50 stands for zero in the data rows.
Here is a table of points, one per row:
ndarray[51 46 32 44 43 35 38 55 44 42 26 79  0 34 60 60 33 46 43 18 77 60 70 59 66 50 67 40 99 78 43 27]
ndarray[23 46 56 37 27 26  0 26 65 41 57 45 66 16 71 22 37 66  5 56 99 72 47 69 74 29 30 58 95 33 74 27]
ndarray[49 62 63 81 26 64 29 46 41 26 65 21 62 58 39 22 42 62  0 44 61 69 38 54 70 41 43 47 72 25 73 24]
ndarray[31 66 47 60 33 50 34 42 58 36 64 46 66 42 55 35 46 74 10 50 62 58 51 41 65 53 55 46 43 37 67 55]
ndarray[57 69 43 62 42 51 55 45 47 34 54 52 35 58 35 42 53 63 28 43 51 48 52 34 59 72 73 39 62 46 59 55]
ndarray[76 61 56 94 38 60 46 40 36 33 47 24 29 76 12 36 36 59  4 27 50 65 35 35 74 64 54 44 72 47 71 25]
ndarray[27 66 44 45 38 47 20 32 56 48 54 38 39 38 58 17 43 86 15 45 64 51 42 51 62 52 59 50 63 49 74 52]
ndarray[65 52 41 48 39 65 43 25 35 46 47 49 12 66 26 25 66 67 39 37 23 40 39 50 65 64 86 55 99 49 72 53]
ndarray[50 53 51 58 49 64 37 17 42 57 54 33 43 76 40 27 57 63 42 39 22 50 20 37 57 48 70 63 55 52 81 63]
ndarray[48 59 58 22 42 62 41 36 46 49 65 65 48 50 49 36 80 67 56 53 31 35 45 42 63 68 86 59 64 32 61 89]
ndarray[19 74 52 33 26 65  1 58 55 45 87 27 56 28 64 20 46 99  8 53 67 49 38 33 66 58 62 49 44 17 79 78]
ndarray[47 31 25 56 26 62 29 51 45 73 47  0 44 31 31 23 60 61 11 70 37 32 53 59 16  0 85 52 99 57 57  1]
ndarray[33 65 51 33 30 46  1 39 72 51 68 61 49  7 56 14 50 99  5 39 75 44 45 16 84 65 96 65 55 34 51 71]
ndarray[38 54 57 35 36 43  2 45 67 57 69 60 55  7 54 20 46 95  0 39 74 46 46 20 73 47 88 68 56 35 49 64]
ndarray[67 50 86 27 66 43 31 78 54 47 62 99 35 24 59 79 40 58 52 12 78 62 50  2 84 80 67 70 38 43 29 91]
ndarray[39 48 83 34 64 33 17 63 59 55 54 78 42 28 73 64 28 50 45 25 84 71 39 29 71 55 37 71 42 50 47 66]
ndarray[37 36 63 40 41 38 12 43 62 62 60 47 66 19 60 34 46 62 14 51 73 59 45 47 53 20 55 70 70 41 55 39]
ndarray[53 26 52 43 52 43 55 40 50 55 41 84 57 38 57 53 55 31 41 47 47 52 62 61 48 26 61 62 80 57 33 45]
ndarray[60 19 85 47 82 19 20 77 62 70 23 91 23 17 71 86  9 24 58  9 99 84 46 26 68 47 31 81 57 83 15 21]
ndarray[51 23 80 38 71  7 31 46 62 56 29 99 42 17 70 73 29 20 47 28 94 78 55 48 65 38 31 73 68 70 30 37]
ndarray[27 51 69 32 72 16 42 50 58 45 37 99 32 29 88 66 34 42 40 16 82 71 59 38 60 56 46 52 56 66 42 78]
ndarray[57 33 65 58 59 31 43 48 52 55 38 57 48 33 40 50 41 37 15 43 64 61 49 52 45 28 51 55 65 59 42 23]
ndarray[49 53 48 42 53 43 65 61 44 35 49 85 47 48 60 72 48 37 57 36 59 57 65 45 51 57 53 36 61 52 41 72]
ndarray[41 25 51 53 55 35 79 48 56 56 39 72 92 36 61 52 61 17 21 69 46 50 74 76 21  0 46 51 52 55 22 28]
ndarray[62 44 32 63 34 57 99 59 39 19 64 92 96 64 51 78 63 25 64 58 39 52 85 63 62 48 38 35 66 34 25 69]
ndarray[39 27 44 63 53 39 92 68 53 45 45 91 99 45 74 81 49 10 51 61 61 61 86 67 38 22 23 52 34 48 19 42]
ndarray[37 40 65 39 55 36 63 78 50 47 57 83 80 35 79 91 48 20 61 59 78 67 74 54 41 44 22 53 35 37 34 57]
ndarray[36 44 72 35 65 40 57 91 53 43 61 89 77 35 85 99 38 17 73 46 80 74 67 42 51 50 11 52 28 39 33 74]
ndarray[45 23 60 34 53 15 59 41 56 53 54 77 94 23 57 76 72 11 49 78 72 52 74 72 27 20 34 64 64 38 42 42]
ndarray[42 49 51 34 55 43 67 75 48 40 66 69 71 47 64 94 52 28 78 52 56 53 68 41 36 47 33 41 35 44 43 84]
ndarray[47 58 65 26 53 49 44 87 49 41 79 54 66 36 62 89 49 46 75 55 76 55 57 29 50 72 27 44 28 25 46 83]
ndarray[53 54 56 39 51 52 36 59 51 50 66 41 53 43 50 59 44 62 68 58 66 53 45 47 58 64 27 55 35 34 60 63]
ndarray[65 64 62 19 54 60 54 65 35 43 79 53 51 56 36 77 77 58 98 64 39 35 47 38 45 84 41 52 31 19 72 99]
ndarray[47 67 41 40 45 72 47 55 45 44 77 13 72 64 46 51 51 62 79 61 31 41 37 45 42 45 35 29 19 39 55 85]
ndarray[72 71  0 86 49 53 99 61 42 16 55 48 84 78 26 77 37 46 99 68 38 42 88 66 50 67  0  6  3 52 24 64]
ndarray[90 68  0 99 54 54 99 46 33 21 32 61 49 81 15 45 33 59 84 63 31 37 94 93 50 71  0 19 14 62 27 28]
ndarray[66 31 17 73 36 45 43 79 40 64 21 23  0 31 27 59 29 41 26 28 63 46 73 50 35 26 80 40 99 92 35  0]
ndarray[48 55 52 65 54 31 46 51 46 41 29 67 13 47 51 47 30 46 14 24 74 68 58 55 55 49 51 38 89 69 53 23]
ndarray[61 59 61 92 41 51 58 47 34 25 42 28 35 77 27 34 35 33  0 36 53 72 43 64 48 41 40 29 81 46 70  7]
ndarray[45 66 34 92 36 46 70 36 44 26 39 31 44 77 37 39 44 42  4 41 48 64 53 54 49 53 55 21 71 57 68 24]
ndarray[50 68 56 60 47 50 63 25 46 25 53 74 46 75 48 34 58 56 24 38 33 54 43 47 65 67 60 41 53 40 69 73]
ndarray[54 49 45 56 63 45 81 59 48 53 40 60 53 50 52 55 46 41 56 59 42 45 65 66 30 41 32 41 27 58 29 43]
ndarray[68 60 13 80 38 60 67 59 38 47 40  0 27 67 20 54 44 49 56 59 41 39 60 62 33 51 47 25 69 67 55  6]
ndarray[56 58 64 45 61 65 58 47 40 61 49 28 42 72 41 33 66 49 52 60 21 36 32 58 28 49 49 48 24 46 61 55]
ndarray[70 63 31 65 64 62 92 48 34 36 47 47 47 79 28 46 47 53 79 59 20 34 57 69 39 60 17 29 16 50 45 62]
ndarray[49 51 61 54 60 67 46 35 45 61 47 19 55 75 42 28 57 49 48 52 14 45 20 59 37 33 54 53 32 54 61 48]
ndarray[64 48 49 37 64 66 55 24 44 62 55 34 52 80 34 49 63 52 99 52  5 34 22 45 43 61 51 60 24 56 66 88]
ndarray[54 49  0 79 25 65 70 63 57 63 38  0 58 57 34 56 52 43 82 80 45 34 61 58 36 47 61 25 56 73 33  0]
ndarray[35 46 39 55 34 66 47 59 67 65 50  6 72 41 58 30 59 55 51 82 43 36 51 62 38 38 69 49 32 51 31 14]
ndarray[59 51 27 53 43 59 80 48 54 56 47 48 70 58 45 57 72 49 94 79 36 32 64 57 52 72 49 49 17 45 36 51]
ndarray[73 45 54 22 71 66 53 26 40 69 62 43 38 80 31 56 78 59 99 59  5 23 24 42 45 75 52 74 20 48 77 99]
ndarray[47 56 32 43 51 60 61 39 57 59 59 24 74 70 49 55 60 51 99 71 27 36 36 41 47 60 45 43  9 55 48 80]
ndarray[52 45 43 45 55 65 54 36 58 71 41 29 54 62 47 38 66 53 93 69 23 31 35 57 45 57 58 64 23 57 51 52]
ndarray[26 43 65 26 45 80 10 29 61 87 65 13 60 53 61 15 67 75 64 65 19 34  9 42 48 42 74 85 26 41 72 65]
ndarray[43 22 74 40 75 14 31 69 63 67 20 99 25 19 84 83 13 21 53 16 97 81 56 44 53 33 38 69 66 86 24 31]
ndarray[38 35 72 43 65 16 30 50 62 56 37 92 45 21 72 60 31 39 25 30 85 73 53 46 58 37 41 60 60 65 35 38]
ndarray[45 41 83 44 78 27 42 78 57 54 35 99 28 36 85 84 18 29 57 11 85 83 52 31 63 59 25 64 33 71 29 54]
ndarray[57 69 75 65 59 50 52 53 39 28 50 63 30 63 42 42 39 55  4 24 53 64 39 42 56 63 52 38 52 43 65 53]
ndarray[49 58 90 42 60 60 29 52 38 52 49 37 27 49 46  5 49 63  0 46 35 46 27 69 30 27 56 50 55 35 60 35]
Along one direction, these points spread out more than along any other. Where along it does each point below lie, from 0 to 99? The average is 50, and the first point in the table lies past the average. One standard deviation of the points above along it is 16.
ndarray[81 42 26 61 25 70 54 58 30 43 40 22  8 53 16 39 55 49 34 49 33 35 63 67 51 43 81 34 99 53 42  4] 38
ndarray[44 59 75 43 58 60 52 46 43 47 51 45 48 60 56 22 57 53 19 51 28 44 36 67 33 36 51 45 41 37 59 56] 42
ndarray[47 47 35 58 36 53 76 42 56 35 50 62 79 62 55 52 62 42 68 64 41 47 63 59 59 57 52 44 39 43 33 52] 41
ndarray[56 53 40 64 56 61 72 26 46 48 47 42 60 82 40 36 52 54 72 56 15 48 38 60 49 51 33 51 23 54 61 63] 31
ndarray[56 55 82 32 62 74 35 39 37 60 51 43 31 65 46  9 67 66 34 48  8 32 18 69 39 40 68 64 47 35 59 63] 37
ndarray[67 60 69 35 71 67 50 45 34 58 61 32 36 73 29 41 60 62 70 51 16 35 23 46 33 61 42 56 19 39 75 85] 31
ndarray[30 40 31 40 47 54 64 54 78 86 40  6 70 47 66 62 76 36 99 97 46 26 53 48 27 66 71 63 12 59 46 25] 35
ndarray[66 50 40 45 65 64 58 28 46 60 50 17 51 86 33 54 57 46 99 56  7 38 19 41 40 58 41 51 13 61 65 82] 25
ndarray[49 46 14 51 34 64 57 42 62 66 41 16 38 59 45 57 69 54 99 73 39 26 51 46 52 72 78 47 56 66 47 37] 32
ndarray[16 53 19 41 38 48 65 61 84 81 31  3 65 38 71 65 74 42 99 96 64 23 65 47 24 75 73 44 16 64 41 24] 37
